A single turn carries every row of the set below to another of its rows. Some are shown first; where does it send the rows asked next?
Z452: [-17  33  -6 -16   5 -35   5   2  -1  11 -16  -1   9  13 -13   4 -23 -13
  -1  12   2  15  18  -8  -2  10  21  14]
Z685: [ 18 -12 -22   1  -5  11   3   7  19   0  12   6  15 -23  -5  -7   1  -4
  10 -27  -2   3 -14 -20  -2  22   2 -27]
Z283: [ 13  11  -3 -35  -7 -32   4  -5  19   5  -1  12   3  -2 -21   6 -13 -14
  -3 -12   1  30   5 -13 -15  19   3   3]
Z183: [ -1 -27 -13   6  -7  10 -14  12  15 -11  10  12   6  -8   0 -15  -4  -4
  19 -30  -2   3 -20 -12 -10  18  -9  -9]
Z188: [ 17 -12 -22   2  -9  10   2  11  23   0  16   6  11 -20  -7  -7   0   2
   8 -26  -2   4 -11 -21  -2  23   5 -24]
Z22: [  4   2   4  27   1   0   4  18  -4 -11  21  -3  -7  -9   2  -4   4   9
   5   1  16 -39  12  24  -6 -11  -9  23]
Z231: [  0 -29 -11   7 -11  12 -13   8  18 -10   9   6   6  -5  -3 -15  -3  -6
  19 -30  -2   0 -17 -18  -9  14  -8 -11]
Z261: [-10 -17   3 -38   6  -8  23 -14 -19  17  -6  -8  26 -11 -19 -19  15   7
 -24   3  30   4  12 -27   4 -17 -10  -2]
Z419: [  6   7 -22  10  13   1 -10  -4 -20   8  11 -13  20  11  12  -6  22  24
  -5   1  24   0   6  14  26 -37  16  -9]
Z640: [-20 -21  -3 -32  11 -16  18  -2 -28  14   3  -1  24  -7  -1 -20  10  12
 -21   2  36  16   6  -5   1  -9 -16  15]
Z627: [  8  -4   9  25   2   7  11  -4  -9 -14   0 -17  -1  -8  -6  -9   9 -10
  11  -6  14 -48   5  11  -2 -22 -11  12]
Z150: [ -2   4  -6   5  13   2 -31   0 -11  10   9  -3  20  14  -7 -11  20  31
  -3   5  19 -10  10   5  11 -46  14 -10]
Z93: [-17  31  -5 -18   5 -34   9  -7  -4  10 -25  -8  12  13 -17   2 -21 -23
   1   8   1  11  14 -14   1   3  20   8]
Z133: [-15 -11   1 -33  -1 -13  15   7 -11  21  15   5  20  -8 -11 -13  10  30
 -29  11  31  14  22 -17   0  -6  -6  11]
Z390: [-23  26  -3 -12  -3 -33   3  -4  -2   7 -20  -7   6  22 -13   2 -22 -17
   1  10   0  13  17 -14   0   3  19  17]
Z278: [-22  27  -7 -18   9 -37   5  -2 -10   8 -23  -3  11  16  -9   1 -23 -22
   2   8   4  15  10  -4  -2   8  15  15]
Z397: [ 24  -2  11  15   5  20   0 -14  -2   9   9  23  27   1  25  16  10  -5
   2  27  -2 -21  12  -3  -6 -15 -12  -9]
Z252: [ 19  -8  11  20   1  20   2 -14  -8   5   8  20  25   6  33  14   9  -9
   5  24   0 -18   9   1  -2 -13 -16  -2]
Z158: [ 23  -2  11  15   7  20   0 -13  -3  11  11  26  28   0  24  16  11  -4
   2  28  -2 -20  11  -1  -5 -15 -11  -9]
Z546: [ 23  14  -5  16  18  -1  17   8  -8   0  11  -6   7 -29  -7  -3   9  -2
   1   1  16 -45   8  21  -4 -10  -6  -1]
Z976: [  1   0   1 -27 -17 -30   2 -11  15  -6  -5   3  -5  13 -12   3 -12 -20
   4 -19   2  32   0 -16 -13  15  -3  18]
Z126: [  7   5 -16  12   6   6  -8 -11 -16   7   6 -20  19  17   6  -7  25  23
  -4   0  23  -3   8   3  28 -40  17 -10]
Z857: [-20 -22   9 -25 -15  -6  17  -7 -11  10   4 -10  16   8 -12 -16  15  18
 -24   4  31  11  22 -30   6 -16  -8  16]
Z142: [ 21  13   5  24  -6   6  17   7   8  -4  17 -11  -2 -16 -14   2  11   9
  -2   5  11 -46  22   1   3 -14   5   3]
Z450: [ 13   9  -1 -37  -5 -30   5 -13  16   3  -8   4   4  -2 -24   3 -12 -21
  -1 -15   0  27   3 -20 -14  13   3   0]
Z993: [ -1   2  -7   3  22   2 -28  -5 -18   9   4  -6  23  11  -8 -15  22  21
   0   2  20 -13   3   8  11 -46   9 -15]
Z154: [ 17  -8  10  19   0  20   1 -14  -6   5   9  20  24   7  33  15  10  -7
   5  26   1 -17  10   1  -2 -13 -15  -1]
Z387: [  2  -1  -2 -30  -7 -33   1  -9   9  -5  -8   4  -1   9 -10   0 -13 -26
   4 -20   5  34  -5  -8 -14  16  -6  15]

Z452 goes to Z390
Z183 goes to Z188
Z252 goes to Z158
And these:
Z450 goes to Z387
Z993 goes to Z419
Z133 goes to Z857
Z546 goes to Z22

